Rotation paths and how fast each direction turns (degrees each step)
Each turn is a multiple of 5 degrees from 10 to 175, or 0.
Each row of a path follows its step; steps can be skipped.
Path 1:
step 0: [ 13   5  -7  -8   8   1   0  36 -13  16   1  24  10  23 -12  17   1  -2
 -17  -5  -5  17  20 -37  18 -12  27  16  12   7]
step 1: [  5   8   9  -7   9  -4   7 -13  16 -12 -10 -14   7  31   7  27 -38 -26
 -19   1 -24   8 -13  20 -12  -9   5   4  10  25]
step 2: [ 20   7 -15 -15   8 -15  -4  16   8  -8  -1 -20 -12  15 -18  -3  11 -28
 -12  17  11  12 -18 -34  -2   1   4  26 -35  -8]
step 3: [ 10  -7  14 -26 -17 -24   1   1  10 -17  23  23 -20   5   5  23 -20 -23
   4   6 -12 -33  12  -3  17   5  22  -9  -7  12]
step 4: [-10 -18 -22   3  29 -22  20  30  11 -25  11 -16   7   2 -26   4 -18   7
  14 -10 -11 -19 -15  -3 -19 -18   4  13  -8  -6]
step 5: [  6  -9   8 -20   2  21 -12  24  30  -9   4 -13  -6  30  -4  13  19  18
 -12   3  -5 -20  21  -5  29  -1  26  18  12  -2]
step 6: [-28  22  21 -21  11  -9  13 -15  -7 -24   8 -22  -3  13 -15  16 -22   9
   4  22 -11  -6   9 -17 -21  -4  -7  15  20  18]
step 7: [ -8   8 -19  -7 -11  21 -26  32  -2  -8  15  -3 -10   3 -27   0  -9  -5
 -21   5 -19  15  -7 -31  25 -26  -9   6 -17   7]
step 8: [ 16 -10   6 -12  24 -14 -20  10 -22  -6   3  -1   8   8  20  43 -26 -24
 -11   6  -4  -6  30  -2   1 -14   5   2  13  15]
step 9: [ 23  -1   2 -10   3  -9  37  32  13  -2  -4   1  10   7 -18  18  -5  -2
 -25   0 -13  21 -31 -19 -21 -12   7  15  -8  13]
step 10: [ 16  -3 -19 -11  -6   1  -1  -3  27 -26  10 -22 -20  20   9  20  -9 -31
 -26  21 -11  -5  14  10  17  24  15   4  -5 -11]
step 11: [ -6   8   4  -9  10 -46  20   9  10 -20  10  20 -13   9 -11  -7 -14  -6
  10  12  15 -14  16 -31 -14 -11   3  28 -14   3]
Directions:
[ -5   5   6  -6  13  -3  -2   3   7  -7   1   2   2  -4 -10  -6   6   7
   5  -1   1 -14  -3   6  11   8  -6  -2   1   0] | 45
[  7   2  -4   6  10  -8   5   3  -5  14   3  -5 -12   4  -2  -9  -5  10
  -5   6   2  -7  -8  -7  -3  -3  -4  -1   2   2] | 155
[  4  -2  -7  -7   5   3  -3 -11   8   2 -15   2   4  -1  -6   0  -1  10
  -9   6  -4   2  -2   4  -6   6  10   9   7   0] | 85
[  5   2  -2   1   4  -2  -1   0   2 -20   0  -1  -4   8   0  13  -3   2
  -8  -5  -1  -6  -5 -16   3  -4   3   3   2   2] | 0
[ -2   2  -2   2   6  -6   7   3 -10  -5  -6  -6  15  -4  -7  -4  -4  -5
   9   4   7   4   1 -11  -4   4   1   5   3 -13] | 160
Path 2:
step 0: [ -6 -11 -33 -19   7  22   5   9 -13 -12  22  23   2  25 -12 -25  13 -24
  -1  19  -4   7 -13  33  18  -1 -19  10  10  11]
step 1: [ 17 -12  20 -11  21 -24 -12 -22   8 -22 -28  10 -30  -8   9 -36  15  17
 -28   8  14  18   0  -3  -2  -7   6   5   0   1]
step 2: [  9 -15 -34  -2   8   2   5  -5 -13  -1 -25  14   6   0 -20   3 -39 -11
  27 -12  23  19   3  18 -30   5 -13 -12   5   7]
step 3: [  0  15 -22 -16   0  -6  13 -25   0  -5   2  26   8  26  -9 -27  25 -14
 -10  -8  -9  -7  -7 -18  17 -34 -18   7 -18  17]
step 4: [ 13 -11 -12 -17  15 -19  -3  -4  -3 -18  -1  23 -21   3  26   0   9  20
   3  -2  36   6 -11  34   8   5  29   6  35   9]
step 5: [ 22 -20  -8  -6   5 -23 -17 -14 -18  -3  -9   5   3 -22  -9   0 -28 -10
 -19 -28  16   5   8  -7   2 -17 -37 -21 -21  -5]
step 6: [ -5  21 -12  13  -5  11  28 -31  -6   0  17  13  -4  30  -7 -18 -14 -13
  11 -19  13  -4  -2  14  -5 -35  29  -9   0  17]
step 7: [  0   2  -4 -25  15 -58  -2   8   6   6  18  22   0   3  15  -2  15  -6
  -6 -15  20 -16   1  -2   5  -5 -11  24  24 -19]
step 8: [ 24 -13  15  10   2   6 -20  -6 -30 -10  18  12 -13 -21  15   7  -5  -7
   8 -18   3   9  24  37   5 -25 -10 -30   0  15]
step 9: [ 26  11   1   8 -16  -9   8 -19   5  24  13   0   7  10 -20 -46 -31 -18
 -22 -10  14 -27   4  -2  -6  -4  12   4   3 -11]
step 10: [-28  19  17  -9  39 -23   7  16   0 -11  27   6 -13  12  15 -12 -13 -27
  29  -2   2   8  -1  18  -5 -17 -13  10  15   2]
step 11: [ 25 -29  14   1 -12  -1 -13 -10  -5   4  22  29   0 -21 -14 -12  31 -11
 -13   3  -1  13  38   4 -22 -11  -8   9  17  -5]
Directions:
[ -1   0   6   2   5  -2  -9 -12   8   8  -6   5  -4   3  13  -1  -3   1
  -5  -1  -7  -3  -2 -10   2  -5 -11   5  -8  -6] | 170
[-11   0  -5   0   1  -8  13  -1   4   8  -8   1  -6  -1  -3   6   7  -4
  -2   3  -4   0   9   7 -14  -8   1  -6  -4  -8] | 85
[  8  -2   0   5   9   9  -3   8  -1  -5   0  10   7 -13  -2   8  -2   3
   0  -1   3  -7   0   2 -13  -7   0   8 -11  -2] | 120
[ -5   3  -5  -3  13   8   5   7   9   7   5  -4   9   4   5 -10  11  -5
   3  -2   6  -1  -8   0   7  -7   4   0  -1  -6] | 110
